128 stands for zero in the data rows.
Each pair is two rows. How far apart are they, by a hidden measure? 0 means very close, and 30 very far. Two or three weighted sums of its numbers give each row a place; it is the straight-line distance between the places.
[138 157 115 104 133 169 126 116 159 117 149  95 117 134 174 151 154 136
 108  87 134]
[106 101 162 148 140 102 136 121 147 150 101 138  91 106 116 102  96 121
 125  96  82] -> 19
[141  91 130 140  94 166 104 154 110  92 179 105 163 177 109 129 106 102
 180 129 108]
[150 120  92 130 132 121 117 157 115  78  96 136 157 134  95 163  99 108
  92 192 117] -> 10
[164 109 151 116 183 112 150  89 121  87 116 135 146 111 143  92 184 156
 118 158 118]
[ 97 150  85 182  85 134 106 172 190 169 130 116  83 130 131 121 154 196
 103 143 116] -> 12
[ 97 130  89 121 147 120  99 172 117  94 132 160  93 105 101 156 140 153
 117 151 159]
[ 87 155 138 155 166 121 129 104 107  81 108 125 123 177 139 109 107 149
 106 142 120] -> 15
[109 146 136 132  84 113 149 117 143  89 146 118 119 146 114 147 114  78
 141 111  94]
[129 120 129 137 163 146 122 133 121 172 112 167 107 132 113 109 121 122
  97 136 171] -> 6
[ 99 120 124 111 120 165 172  75 118 103 103 131 108 139 136  74  83 163
 129 107 162]
[148 193 175 102 108 119 136 126 144 110 169 183 126 118 123 168 113 117
 125 210 135] -> 7
[120 102 143 114 113 152 169 115  93 155 150 119  84 170 137 147 110 166
 137 125  93]
[ 98  95 141 115 143 130 158 130  95 163 151 137 114 207 104 164  83 141
 122 159 101] -> 8
[167 148 197 154  89  96 118 102 138 129 104 178 217  83  78 100 161 137
 151 174 154]
[158 171  98  91  93 153 121 102  91 146  90 106 160  92 141 151 119 144
 186 165  89] -> 23
[150 109 134 116 154 100 110 156 167 173 103 157 142 130 133 100 126 116
  94 101  71]
[ 88 109 117 101 144 155 151 195 147 101 158 139 113 133 155 125  70 151
 163 130 192] -> 9
[155 137 128 140 144 104 112 128 177 111 103 143 152 146  95 138  87 101
  71 166  83]
[141 130 144 166 107 115 100 109 173 129 154 134 122 144 127 100 102 155
 125  82  90] -> 4
[190 122 125  89 117 114 146 137 109 148 151  91 132 131  94  93 120 187
 150 125 143]
[185 164 173 115 153 107 126 172 110 177 166 130 202  61 100 175 243 128
 170 132 138] -> 16
[ 59 110 118 104  96  96 111 143 154 122 122  89 111  91 115 132  98 116
  75  76 116]
[ 72 105 163 126 146 103 134 134 184 149  84 143 103  89 113  82  98 100
 113 132  85] -> 12
[110 137 149  83 167 166 114 163  88 120 210  94 139 103 170 194 229 100
 126 148 141]
[151 158  81  97 116  94 135 128  96 162  83 144  73 105 159 155  92 102
 169  55 125] -> 4
[ 93 104 112 167 153 139 108 132 176 151 110 101 123 191  75  86 119 215
  73 111 108]
[143 107 120 116 120 117  96  94  91 179 134 162 104 115 147 128 120 113
 182  89  88] -> 20
[128 162 128 119 174  90 209  88 197 120 109 101  75 147 146 128 176 108
 141 122 129]
[136 141 119  82  79 134 100 117 120 123 155 156 112 197  83 189 135  87
 179 114 104] -> 6
[139 152 156 123 107  72 110  80  92 199 172 105 149  92  83 149 141 123
 138 100 113]
[124 126 125  81 167 122 155 182 126 105 100 124  81 133 109  97 116 105
 120 137 167] -> 5
[ 94 130 145 110 128  98 163 101 110 135  91 126 105  85 140 190  88 123
 112 195 108]
[127  84 116 148  91  75 164  99 154 122 130 107  59  99 110  71  89 151
 130 134 133] -> 11
[132 130  67 114 183 189 118 117  78 104 187  94 130 127 157  83 121 134
 194 135 201]
[104 103 128 134 104  73 120 168 145 150 107  98  95 133 101  96 139 169
 143 106 119] -> 8
[ 83 106  61  99 160 177 124  86 134  80 156 116 108 124 106 143 170 159
  70 156 170]
[134  98 159 135 100 114  83  97 158 145 147  88 160 132 109 121 141 197
 111 104 170] -> 17
[140 110 155 103 136 159 162  80 112  94  80 107 174 107 142  81 155 162
 144 114 100]
[100 175  96 126 160 117 103 135  75 168 151 115  98 144 116 108 181  98
 155 140 156] -> 18
[148 133 215 100 188 106 109 130 146 159 132 144 174 127  95 137 114 100
 158 140  86]
[ 74 107 138 118  82 121 103 151 120 132 139  95 135 115 111 129 103 128
  68  88 149] -> 15
[187 120  79  94 147 137 149 204 121  99 105 139 111 127  94 110 115 108
 125 110 165]
[114  86 106  93 158 168 113 174  81 146 122 102 108 119 118 116 111 113
 128 123 142] -> 4
[ 99 110 126  97  75 101 100 119  65 134 105 107  89  91 104 103  87 120
  92 117 101]
[152 130 135 142 159 170 112  87 109 206  86 166  92 156 112 146 158 117
 102 135 181] -> 18
[150 102 146  99 172  98 127 114 112 118 113 131 139 157 117  97 126 139
 137 106 142]
[ 73  91 108 109 150 176 103  91 137 115 118 150 130  98 203  98 122 123
 118 124 114] -> 15
[123 110 128 106 111 132 131  87 183  95 122 130 151 109  87  85 120 114
 147 134  92]
[114 123 157 185 141 130  98 104 133 103  92 156 123 121 124 123 154  71
 117 133 149] -> 14
[120 104 109 111 105 132  99  98 113  94  96 142 105 101 138 111 174 208
 134 137 201]
[113 136  94 103 120 136 158 184 121 118 121 131 121 122 156 104 138 109
  47 170  77] -> 14
[127  91 106 106 137 140 110 100 165 114 106 159 109 114 199 131 112 107
  96 155 150]
[109 111 159 126 143 141  96  98 135 133 161 120 115  91 146 144 134 134
 103  61  81] -> 5
[101 112 155 102  98 119 154 123 108 152 103 119  77 115 151 199  99 127
 140 213 101]
[124  97 135 112 141  94 105 134 155  77 159 144 161  92 115 152 174 147
 172 139 103] -> 19
[114 139 123 120 137 116 156 164 180 109 163 154  95 112 186 137  74 153
 189 118 167]
[118 117  81 101 173 158 107 103  68 100  99 125  92 139 161 108  81 143
  91 122 144] -> 11
[139 102 108  89 151 148 155 109 101  84  90 112  72 138 142 120 117 162
  91 136 196]
[161 120 164 191  83 100 117 148 158 103 127 106 109 126 146 197  86  87
 140 151  92] -> 8
[184 144 197 197  87 147 103 141 116  96 112 144 121 197 140 156 147  96
 126 143 130]
[115 110 146 101 142 168 165  88 126  87  96 118  73 152 138  79 100 157
 120  92 177] -> 9
[ 97 152 118 113  99  94 129 102 119 124 168 162  90 133 160 175 121 178
 184 121 166]
[141 129 105 169 132 131 135 127 215 179 119 150  97 232 116 167  95 177
 107 121  93] -> 7
[ 88 131 163 103 132 111 163 145 111 138  85 114 123  96 121 151  96 159
  93 193  88]
[138 120  71 102 135 124  98 161 148 150 176 129 121  80 148 152 103 107
 103 124 146] -> 22
[125 103 206 104 132  97 129 123 107 114 114 128 159 123 105  79 117 115
 123 113 109]
[ 88 195 142 120 142 117 129 108 103 186 161 121 150 171  84 125 173 188
 101 142  79] -> 15
[150 109 175 127  85 109  81  80 133 111 152 103 169 118 158  82 160 152
 182 111  96]
[178 127 138 107  75 144 114 171 106 153 119 118 168  87 123  92 120 159
 173 107 156] -> 11
[174 147 165 149 199 109  94 132  68 169 148 153 105 175 128 125 152  85
 107  94 167]
[ 76 145  95 141 118 136 102 125 155  98 149 167  83  92 115 154 135 129
 106 129 179] -> 15
[138 141 146 111 110 171 169 125 148 103 131 134 119 165 107 152 109 159
  97 119 120]
[152 105 105 142 105 178 122 100  56 160 171 115 168 141 195 191 173 107
 173  95 104] -> 27
[ 69 104 136 132  88 112 102 162 100 127 141  83  87 135 108 121 106 152
  73  94 134]
[104 152 122  91 184  91 186 107 140 125 129 146 125 156 142  84 144 133
 121 109  90] -> 10
[150 133  37 105  94 211 158 114 125  89 129 118  94 132 142 154  95 174
 147 123 181]
[176 161 144 137  90 125 127 153  91 154 117 126 152 105  97 171 122 151
 141 112 160] -> 11
[137 125 170  94 123 104 102 152  74 126 141 145 182  99  87 114 131 119
 126 173 145]
[172 130 132 123 109  98 106 118 140  88 129 115 122 131 138 108 171 130
 132 177 119] -> 15
[165 128  90 138 138 108 111 160 135  89 105 132 109 135 104 134  92  88
  70 164  67]
[171 168 119 171 178 130  97 122 114 163 115 168 100 172 136 105 137 115
  96 190 159] -> 8
[174 152 109  98  82 151 115  95 121 135  98  97 160 112 149 136 132 126
 240 131 100]
[177 169 131  81 173 142 132 141 120 145 166 173 145 187 158 181  99  85
 104 137 137] -> 13
[152 152  72 111 109 176 118 109 107  98 129 136 121 169 148 179 155 137
 106 157 186]
[157 161  84 181 188 136 133  93 181  87 149 176  99 152 160 114  95 110
 152 184 137] -> 6
[187 110 168 106 106 104 101  80 102 126 161 106 176 149 122 130 174 149
 170  93 117]
[186 129 116 142  99 118 164 124 212 157 108  90 133 111  92 130 140 131
 122 132 127] -> 19
[133 164 123 116  96 101 190 106 123  99  91  87 121  81 151 156 142  90
 155 106 135]
[144 125 183 122 109 111 101 177  95 157 106 111 168 156  91 144 136 119
 132 119 103] -> 3
[ 69 177 131 125 137 129 125  90 113 173 151  99 112 149  84 109 171 168
 123 135  58]
[122 132  90 134 122 120 100  80 158 136 150 136  88 101 143 158 134 128
 101  69 101] -> 21
[166  94 157  90 165 121 158 138 134 115 119 135  90 160 118 136 150 101
  89 110 171]
[ 92 163 113 109 138  84 207 100 153 122 104  97  89 171 140 154 169 100
 149 162 156] -> 7
[119 116 155 111 139 117  94 123  93  72 148 137 155 125 123  87 168 113
 140 132 102]
[ 98 108 110 122 125  88 101 183  96 140 157 131 114  73 150 103  98 110
 112 125 114] -> 4
[ 94  95 140 121 145 112  93 161 126 124 153 160 176  92  83 125 146 116
 133 112 104]
[ 99  97 102 122  94 154 172  96 130 144 155 111 124 149 132 162 122 146
 135 133  52] -> 7
[121 143  46 108 108 202 105 104 123  90 147 135 151 159 129 172 150 138
  93 200 138]
[119 100 114 209  79 128 140 169 125 151  91 129  91 128 111 118 103 134
  95  95  86] -> 14
[146 118  76 115 148 198  86 118 170 127 175  81 136 137 155  95  78 159
 164  89 199]
[113 111  93  88 148 174 133  81 101 105 115 141 178 141 146 115 183  94
  84 115 142] -> 3
[100 162  86 171  85 165 143 167 127 148 142  94 102 146 136 163 150 179
 196 121 201]
[130  99  71  86 127 139 171 156 113 103  82 124 135 147 141 101  95 130
 109  82  67] -> 10
[112 119 113 143 188 142  99  99 133  92 114 158 161 145 175 119 126 131
  90 136  90]
[125 114  86 116 137 213  89 140  97 104 179  86 137 126 151 130  81 161
 153 154 209] -> 13
[170  96 111 114 104 215 158 160 155 174 116 137 124 157 104 143 152 175
 141 134 211]
[140 137 141 129 145 134 102 119 135  82 132 152 110 119 109 159 137 165
  97 161 191] -> 11
[118 113 156 109  92 162 175 138 136 172 197 174 199 139 111 169 221 112
 151  98 100]
[153 115  99 161 168 131 131 140 126 177 102 173  72 147 104 145 120 138
  81 141 148] -> 10
[138 124  97 152 133  85 125 170 194 136 137 136  83 103 115  81  94  81
  83 117 166]
[137 122  67 163 154 144 137  92 103 184  94 181  82 161 119  98 130 147
  77 113 171] -> 13
[106 119 100 145 131 197 105  91 110 137 123 138 202 128 175 116 137  90
  89 104  96]
[122 206 142  99 113 105 137 115 165 104 171 184 109 142 140 205 115 111
 143 136 169] -> 22
[189 162 150 123 128 114 109 155 134 178 135 144 232  74  91 188 217 110
 214 107 141]
[108 124 126 103  96 156 169 116 145 172 205 157 209 135 124 158 231 120
 139  99  79] -> 5
[100 151 154  79 197 125 182 193 107 115  94 107 134 170  85  70 112 127
 124 120 107]
[109 143 118 134 133 115 152 168 100 121 120 145  97 114  94 130 111 112
 125  92 164] -> 11
[129  99 144 121 160 102 156 209  96 149 107  92 157  72 102 109 144 106
 120 150  79]
[160 184 104 143 141 127 104 101 124 126 146 171 130 187 150 142 108 149
  84  99 129] -> 21
[189  95 136  88 143  97 166  85 114 146 106 156 140 165  99 141 134 103
  84  95 143]
[122 153  88 100 177 129 196 166  90 127 117 140 152 106 125  90 141 109
  78 122  95] -> 23
[ 82 114 155 142 156  94 129 135 198 145 129 128 112 107 114  89  96  97
 103 114 113]
[156 127 161 135 110 114 112 138 117 151 115 109 196 169  94 163 128  99
 123 116 109] -> 9
[123 100 125 148 153 111 165 123 104 115  91 127 135 106 153 123 103  69
  67 174  87]
[111 133 118 135 116  99 219  96  77 114  96 130  98 135 151  90  89 101
 122 113 110] -> 7
[128 167 157 119  88 106 143 102 213 133 173 157  90 100 182 188 132 185
 146  92 167]
[126 106 159 108 146 109 103  94 156  80 159 133 162 121 115 117 167 150
 132 143  80] -> 8
[ 87 165 106 116 132 115 202  78 148 111  98  94 111 120 148 125 153  82
 169  90 141]
[117 133 120 182 124  84 154 100 143 159 168 148  81 122 208 135  98 118
 171  73 133] -> 14
[171 137 172  87 122 153 103 147  88 136 128 120 152 102 135  93 123 190
 193  99 113]
[148 137 186  79 134 105 105 131  79 112 136 140 151 111  84  67 131  93
 119 140 156] -> 17
[164 112  96 182 147 161 114  58 145  76 120 125 157 168 164 132 130 111
  90 160 103]
[ 55  90 107  97 143 159 162 148 171  92 158 128 105 122 136 119  65 166
 162 120 186] -> 13
[ 71 118  96 101 214 150  84 124 144  96 106 141  89 152 155 141 104 172
 163 120 129]
[127 152 146  90 118 107 142  95 114 164  97 150 127 124 180 138  90  60
 153  57 132] -> 26
[ 89 128 119  90 173 174 123 121 118  72 146 122 138 122 101 138 172 157
 111 169 191]
[122  99 162 108 149 115 112 175 146 107 153 150 185 111  91 140 139 123
 127 105 115] -> 3
[196 146 239 105 170 133 112  86  79 102 128 172 154 112 194 119 180  69
 177 122 208]
[128 135 116  85  72 120 138  86  78 145  87 122  75 118  90 141  80 147
 118 102 132] -> 15
[ 85 160 113 140  88 112 115  89 122 143 117 124 105  76 137  89  93 155
 134 102 185]
[118 169  93 122 118  85 198  96 120 104  99  89  86 108 139 128 143  84
 150 100 146] -> 17
[111 150 157 140 126 116 147 155 144 136 129 136 131 104  95 135 108 131
  96 102 169]
[117  97 150 157 177 105 158 162  71 117 100 124  81  95 159  79  94 113
  56 134 102] -> 7
[ 95 109  28 152  81 154  97 121 171 112 109 103 123 148 113 103 125 163
 152 168 165]
[150 105 159 109 140  82 129 142  96 109 113 144 158 120 107 115 121 109
 117 107  96] -> 8
[154 189 106 146 150 125 105 107 203 135 146 160 102 186 165 166 113 120
  79 154 120]
[167 143 132 130  75  82 113 105 132 174 156 102  93  82  76 125 141 135
 127  66 120] -> 17
[190 164 136  92  89 200 154 113 127 134 203 141 213 160 138 180 216  81
 151  97  98]
[137 132 160 119 147 116 154 193 131 104 111 142 117 104  94 113 109 119
 128  99 195] -> 14
[ 71 148 101 156  95  64 165 150 152 125  98  79  96 109 138 146 140 101
 175  44 138]
[123 133 198 155 108 107  99  82 126  98  91 166 175 121  90  97 173 115
 134 155 119] -> 21
[ 82 117 114  73 159 116 146 179 167 128 142 134 120 115 144 124 123 129
  98 108 153]
[119 111  93  94 169 158 132  66  82 109 106 157 146  98 132 106 183  94
  89 125 168] -> 2
[ 79  95 133 104 164 156 101  73 184  94 129 141 115 120 208  97 108 132
 132 139 151]
[172 170  71 129 133 136 113 132 126 151 124 151 107 147 175 131  97  71
 159  83  93] -> 12
[152 134 145  95 125  98 100 136 106 104  96 116 123 159 120 119 139 135
 122 148  93]
[133 103 124  78 168 176 151  89 108  74 102 121 137 131 159  93 129 153
  99 126 174] -> 6
[143 110 120 141 104 114 160 206 118 131 157  84 102 112 145 179 123 155
 114 120 136]
[129  95 132 151 154 109 169 176 184 123  84 129 144  99 145 125 103 106
  94 170  94] -> 15
[ 89 123 154 108 111 124 168 140 131 146  95 116 139  99 143 180  93 107
 131 192 106]
[119 112 152 159 136  97 101 178 114 142 155 109 184 141  77 127 134 109
 147 126 113] -> 7
[106 128  87 193  88 140  97 110 174 150 122 133 123 123 128 108 159 173
 142 131 132]
[ 57 100 116 100 176 121 133 114  64 110 127 102 144 140 126 137  81 121
 127 121 102] -> 14
[195 128 186 128 114 118 117 179  94 180 110 109 151 128  98 167 129 112
 140 137 115]
[153 156 135  99 124 102 143  75 145 168  94 143 102 110 152 150  85  65
 171  58  98] -> 9
[103 107  68 100 132 182 122  72 107  88 157 134 136 131  96 159 174 152
  77 187 179]
[129 131 160  85 125 106 107 126  67 114 142 144 122  97  83 107 141 142
 146 161 137] -> 12
[125 165 129 140 159  93 113 142 140  89 116 115 135 178 137 108 106 136
  84 146 122]
[ 99 133 140  97 129 159 169 124 149 110 110 115 126  96 152  91  89 123
  93  61 154] -> 15
[224 168 184 138 144 103 106 123 177 197 124 147 230 123  79 157 208 140
 199 141 162]
[ 74 159 116 185 102 137 109 108 152 156 129 103 130 144 128  82 155 185
 148 144 106] -> 16
[154  94 139 149 132 149 129  86 143 160 120 136 109 233 130 182 134 173
 116 149  93]
[101 106 145 210 171 110 161 106  85 129 100 117 136 155 147 146 111  91
 121  96 170] -> 10
[139 102 124 131 128 116 154 148 171 136 149  82 128  80 125 147 115 139
 108 158 141]
[ 95 108 108 108 139 153 115 176  80  93 105 139 104  90 145  97 119  81
 142 114 138] -> 10
[ 76  93 104 166 178 109 146 140 136 105 106 139 125 107 171  77  93 105
 103 144 120]
[123 139 134 200 124 114  95 119 151 110  89 146 144 139 129 139 154  83
 114 134 169] -> 6
[153 143 115 107 100 224 158  89 120  90 128  99  87 130 151 141 105 148
 196 124 191]
[130 149 123 123  98 102  97 122  87 126 107 127  57  86 112 100  99 144
 135  78 158] -> 8
[113 119  86 115 103 124  99  86  47  99 104 137  85  93 120 124 158 183
 121 117 164]
[164  93 102 121 127 108 161 177 143 160 110 104 146  99 105 147 152 132
 149 122  82] -> 9
[106 153 156 120 123  85  90 109 152 124 106 120 116 100 106  74 104 138
 147  81 143]
[ 85 125 101 103 132 126 149 160 145 108 158 144 125 113 175 108  70 175
 185 126 194] -> 11
[ 96 117 121 123 149 143 136 114 147 121 140 136 149  92 149 145 134  67
 115  53 131]
[145 139 103 101 100  93 199 183 132  87 113 146 133 179 127 141  97  98
 115 139 128] -> 12
[152 136 142 142 218 113  90 136  87 170 164 175 113 171 108 126 180 111
  99 157 156]
[119 124 130 149 143  88 128 124 170 141 137 141  86 120 121 113  87  69
  90 131 160] -> 22
[130 111 162 185 139  84 110 162 113 140 153 142 159 129  98 145 120 114
 116 151 121]
[151 127  72 123 175 208  98  82  93 109 184  96  93 148 157  96  95 151
 177 121 205] -> 12
[196 138 129 128  89 147 150 141 166 185 136  83 107  56  77  99 141 121
 131 136 189]
[120  99 146 155  93 101 187 219 138 188 124 119 171 119  95 120 146  85
 106 107 105] -> 9
[117 101 119 217 100 117 150 153 118 142 102 116 114 117 129 129  98 129
 120  98  94]
[168  88 146 143 134 149 129 105 103 157 109 146 134 200 131 164 130 191
 144 113 106] -> 19
[ 90 127 141  95 114 131 149 192 129 119 135 139 105 118 151 139 131 123
  73 146  84]
[102 120 119  88 191 144 143  82 132 109 125 117 172 117 119 135  94 140
  73 123 110] -> 3
[128 134 154 135 106 106 152  97 139  89 139 114  97 100 118 116 103 112
  84  95 126]
[127 119 110 138 109 143 116 186 132 104 118  96 120 129 125 111 101 146
 122 163 136] -> 6
[137 145 160 214 106 134 103 102 182 104 102 154 165 126 126 153 147 113
 110 154 150]
[104 156  88 156  56 179 133 123 117 146 136  84 113 136 133 151 141 192
 198 120 176] -> 5
[119 123 111 131 139 121 104 155 120 162 166 144 118 115 176 122  90 146
 138 104 132]
[184 110 108 186 133 110 117 121  94 136 118 118  95 142 108  96 165 141
 144 148 148] -> 6
[151 117 162 110 121 117 108 111  60 123 146 171 176  89  86 151 129 134
 148 207 109]
[145 137 176 101 164  92 110 150 135 156 142 152 167 146  91 106 122 123
 139 161  99] -> 2
[101 114 175 142 125 129 113 163 134 139 151  87 101 130 111 130 117 140
 123 155 143]
[158 184  86 121 105 123 116  97  93 134  95  82 143 141 126 179 135 114
 190 107  94] -> 21
[145  90 159  84 133 140 165 157 157 124 116 144 100 167 109 122 139 129
  84 123 163]
[101 155 102 104 114 120 147 102 138 150 166 127 107  95 176 153 110 104
 146 191  95] -> 5
[ 79 123  79 171  89 165 122 134 138 123 129  81 117 118 127 127 124 163
 164 135 172]
[173 163 144 143 180 114 108 151 142 103 126 149 171 184 117 168  95  91
 120 184  73] -> 13
[111 118 123 145  99 124 124 172 118  86 107 106 114 162 111 137 126  92
  88 127 104]
[116 143 111 198 112  66 126 151 169 105 141 125 106 107 126  99 132 124
  90 149 120] -> 5
[ 92 114  71  79 212 120  94 153 135  94  98 156  87 135 160 110 103 140
 115 146 137]
[ 72 137 167 179 181 154  99 202 132  86 150 165 187 111  97 146 147 113
 174 139  89] -> 15
[159 124 153 174 146  72 120  87 142 141 143 142 180 154  88 129 109 100
 153 138  97]
[190 113 178 141 175 131 169  96 188 120  84  93 119 158 155  93 185 149
 103 174 162] -> 7
[ 80 105 130 130  99 118 110 193 154 135 141  82  85 136 107 135 105 139
  96  94 116]
[111 150 131 160 145 133 133 153 128 144  94 133 153 117 109 107 128  85
 129 134 166] -> 10
[105 109 178 117 165 114 133 120 115 160  86 156 102  89 105  89  98  79
 119 126  90]
[184 148 154 106 131 109  87 127 156 131  86 111 141 145 135 110 170 150
 128 114  96] -> 20
[118 168 153 111 137 128 157 195 128 111 202 110 126 139  98 147 130 151
 144 124 181]
[126 165  86 164 109  82 161  87  54  88 117 133 184  82 129 139 151 101
 190 123 109] -> 7
[116  93 119 166 104 147 116 125 174 146 101 106 130 147  80 100  89 202
 149 125 122]
[106 142 140  98 150 120 114 134 133 125 126 112 128 151 153 118  85 152
 153  60 168] -> 17
[186 104 111 116 108 221 150 132 131 168 108 154 113 185  92 157 147 161
 118 117 158]
[180 102 150 133 121  87 152 131 124 166 121 175 170 138  82 118 175  99
  99 101 123] -> 7
